Each row has a name. After each piece below comes the name of the row it's from, unless a question asks for something else. Each question is about the rows just above it.

j_387: 405,737,-60,298,437,5,441
j_175: 100,497,-363,626,55,-20,241
j_446: -328,-185,-88,141,-16,-161,-194
j_650: -276,100,500,186,-19,387,-890
j_883: -245,193,93,-651,272,412,-234
j_920: 212,273,113,-346,177,411,219
j_752: 278,309,33,123,-107,166,381
j_866: -179,-366,498,259,-50,173,222
j_295: 470,107,105,199,128,296,-248
j_902: -107,-387,123,33,396,-328,-53
Right after -19 comes
387
-107,-387,123,33,396
j_902
Give the next entry after 100,500.
186
33,123
j_752

j_826: 453,506,-123,434,-671,367,-135,-335,402,264,320,590,-463,132,50,-236,-144,-180,-255,-325,363,483,227,-159,30,324,-419,-383,-82,14,14,296,-28,101,637,862,484,114,-747,187,507,-212,-220,-263,-372,101,-42,458,-244,217,-321
j_638: 561,614,-58,367,-740,277,-123,-396,370,272,446,603,-345,89,-208,183,-246,-38,-271,-296,333,536,164,-148,101,297,-322,-368,-42,-88,385,350,-55,363,-13,790,-74,114,-352,485,598,-245,-472,409,270,363,505,337,-265,-193,-298
j_169: 556,598,68,180,-595,85,-104,-354,226,193,471,462,-81,-22,32,-65,60,-483,-249,-167,207,462,30,-97,155,165,-93,-263,-14,-68,223,246,38,343,114,725,-40,114,-385,503,494,-64,-294,246,98,343,419,397,-194,-53,-153
j_242: 700,-231,172,230,-609,203,-304,-380,365,80,640,652,-135,-217,-338,-339,96,-792,-502,-72,284,651,16,-142,132,173,-16,-405,-206,-144,336,189,143,618,-172,780,-455,114,-230,914,587,143,-341,608,384,618,840,506,-157,-206,8
j_83: 445,332,165,-128,-396,-250,109,-274,-78,160,413,127,330,-33,257,303,214,-452,-17,-51,-31,225,-150,15,256,11,174,-20,176,13,-104,118,70,102,551,592,325,114,-555,223,299,23,-31,-270,-378,102,-37,402,-121,245,-96
j_309: 26,79,-187,331,-209,339,-99,-69,272,93,-50,266,-458,140,-38,-246,-208,183,-111,-190,223,152,222,-97,-112,181,-364,-197,-111,-62,301,165,-122,100,-329,99,-168,114,118,54,162,-235,-284,360,377,100,260,-89,-98,-273,-185
j_851: 453,506,-123,434,-671,367,-135,-335,402,264,320,590,-463,132,50,-236,-144,-180,-255,-325,363,483,227,-159,30,324,-419,-383,-82,-93,37,352,-101,327,-154,673,-127,114,-232,400,547,-305,-488,469,378,327,502,228,-249,-259,-322
j_538: 117,38,-326,483,-493,439,4,-182,337,292,-45,375,-632,346,258,-149,-308,362,-18,-404,320,215,343,-143,-87,340,-608,-265,9,-46,165,100,-122,301,-329,99,89,114,-95,-96,339,-540,-472,296,340,30,148,-78,-242,-274,-455
What is the next entry after -99,-69,272,93,-50,266,-458,140,-38?
-246
What comes right after -230 in the named rows?
914
What is the next entry after 301,165,-122,100,-329,99?
-168
Give the next entry after -38,-246,-208,183.
-111
Which row holds 453,506,-123,434,-671,367,-135,-335,402,264,320,590,-463,132,50,-236,-144,-180,-255,-325,363,483,227,-159,30,324,-419,-383,-82,-93,37,352,-101,327,-154,673,-127,114,-232,400,547,-305,-488,469,378,327,502,228,-249,-259,-322?
j_851
The next entry after -632,346,258,-149:
-308
The entry that follows 256:
11

j_122: -337,477,81,215
j_757: -325,939,337,39
j_302: -170,535,-169,31
j_761: -186,977,740,316
j_76: -267,739,313,361
j_288: -170,534,-101,-338
Right after 939 comes
337
The next entry after -170,535:
-169
The entry that follows -101:
-338
Right after 739 comes
313
The entry that follows -267:
739
Right after -337 comes
477
The entry that follows 535:
-169

